Each path below is one point turned by a fixed rotation once a step. After each direction that follows a path, write how fast that rotation turns it, in degrees each step (0 if it stays still).
Each turn is a multiple of 5 degrees from 10 to 175, or 0.
Each row of a path follows its step; steps can be skipped.
path 1
step 0: [-23  -9  10 -15 -14  -8   6  -5 -10  16  25  -4 -15   9 -30  18  -6   0
  23  -9  24 -28   0  30  17   7   2  12  13   8  35 -24  13 -13  43 -20
  14 -25   1 -53 -30 -19  15  16  47]
step 1: [  0   5 -15   4  37  -9 -15  19 -30  -9   8  18  24 -22 -29  34   4 -11
 -36  37  27   3   0   2  -2   1  -3  13  21  10 -21   3 -29  21  20 -11
  -3 -33 -62  -9  11 -12 -28   3  -4]
step 3: [  6  10  33 -12  30   2 -17 -15 -27 -16   9  -1 -31  35   1   8 -14  -2
 -47  13 -36   0 -11  12  35  27 -24  -6  23 -14  12  13 -25 -14  41   7
  -3  33   1  -5   2   3  -1  41  25]
step 4: [-28  16  31 -30   6 -16  14   7  37 -23  18  21  -6 -43 -13  14  25  -3
 -14  -4  14  -5  -2  20 -33  22  19  -5  -9 -14  -4  27 -25  20  35  -9
  31  -1   0  37   2 -19  39   5  11]
step 8: [  4  53   3   1 -58  30  40  12  -6  -7  29  -3   5 -15  36  16  18  15
  26  32  16 -15   0  13  -2  -1   6  -7  -1   0 -11 -13  30  -9  34 -26
   4  -2  20 -25  25 -12   2  11  13]
step 9: [ -5   9  22   8   8   5 -30  20 -48  31 -15 -10   1   5 -17  14 -14 -44
 -23  -2  46 -16 -13 -18  24 -20   1 -10   6  -8  12 -34  -5 -28  35  -3
  32 -18   8 -17  -7 -35  -8 -22  22]
step 10: [ -8   3   0  -1   3  30  10   9 -30  10   0  26  55   4 -42   9  27  -6
 -11  41  13   9   8  27 -19 -21  -4  51  17  24   2  13 -10  28  17 -12
  10  -5   7 -11  -5  15  31   5 -26]
step 11: [ 30  25   7  14 -23  -9 -17  37 -27  -4  -6  -5 -18  -6 -18  10 -24   0
   2  35 -35  15   8 -24   4  12 -61  16 -15 -11   2   5   5 -13   0 -53
   9  -8  -6  -4 -18   4  21  29  33]
step 15: [  0  23 -10 -15  17 -10 -28   5 -15   0  11  -6  -4  11   5 -24  20 -46
  -2  11  -6   0  10  -7  34  35   0  -4 -68   5 -12  50 -30 -20  20  15
  12  25   0  -3 -17 -24 -10   3   0]
step 16: [-13  26  23 -30 -21 -13  36   7  31  -1  25  -1  29   5  -1  31   2  -7
  17 -37 -11   8  -2  34   2  20 -21  32   4   6   8  24  -6 -12  31  33
  20 -25  25 -38  30   0   0  -2   0]
step 17: [ 24  25   1  13  -4 -19  -7   4  -1 -28  29  -6   0 -29  16  23 -17 -17
 -10  21  58  13  34 -28  12 -11  16  -5   3  16 -22  -5   4 -26  37 -18
 -14  10   1 -30  36   8 -10   4  36]
Directions:
[  8   0   9  -1  -2   1  11  -1   2   0   9   2  10  -1   4  -6  -4  11
  -1   2  -2  -3  10   6  11   4 -12   7   0  -4   7 -15   7 -13  -3   2
  -5  -1  -3   5  -4   4   2  -2   6] | 130
[  1   7   7  -1  -3   5   4  -1   7  13   0  -3   3   5  -8   5   7  10
  -4  -2 -10  -6  -4  -2   2  -4 -11  -7  14  10  -7   8  -1   4   6   1
  -3   0  -5   4   4   1  -8 -15  -4] | 175
[  3  -8   2  -9 -10  10  -6 -13  -4  -4   2  -8  -2  -7   1   1  -5  -2
  -8  -3  12  -9   0  11  -6   1   7  -9   5  -1   0  -1   5   0   8  -8
   4  -1   1   9  -5   5   0 -10   5] | 80
[ -6   5   2  -7   4   1  -3   5   2   9  -3 -17  -3   1   3  -3   1  -1
  -6  -5   8 -12   7   4  13  -3  -3  -1   5  -8   8   1  -6   6  -5   6
   3   4   1 -10  -5   4   5   9 -11] | 115
[ 4 -1 -9  2  8  8 -2 -1  4  2  7  6  4  2  9 -4  1  3 -8 10  7  0 -2 15
  2 -1 -1  0 -3  9 -5  0  2  4  3 -6 -4 16 -4 -2 14  0 -5 10 -8] | 160
[ 4 -6 -2  5 -6  3 -8 -7 -9 18 -2  3 -7  6 17 -7 11  0  4 -2 -6  2 -5 -2
 12 -2  0 -7 -8 -6  1  2  0 -7  5  0  5 -3 -1 -2  0 -3  0 -2  3] | 115
[  3   4  -3  -6   8  -7   2  -2  -5  -1   4  11  -3   1   1  12   6  18
  -8  -6   1  -7  -3   1  -4  -1   7 -10   1  -6 -12  -6  -2  -2   0   9
  -1   0   0  -3  -9   4   1  10   5] | 20
[  4  -1  -2  -3  -9   2  -4  -2 -11   6  11  -5  10   2  -2   9  -9  -1
   8  -5  -2   2   1   0 -10   1  -7  -3  -1 -14   1   8  -6   1  -7   8
  -8  14  -7   0   8  -2   3   2   3] | 80
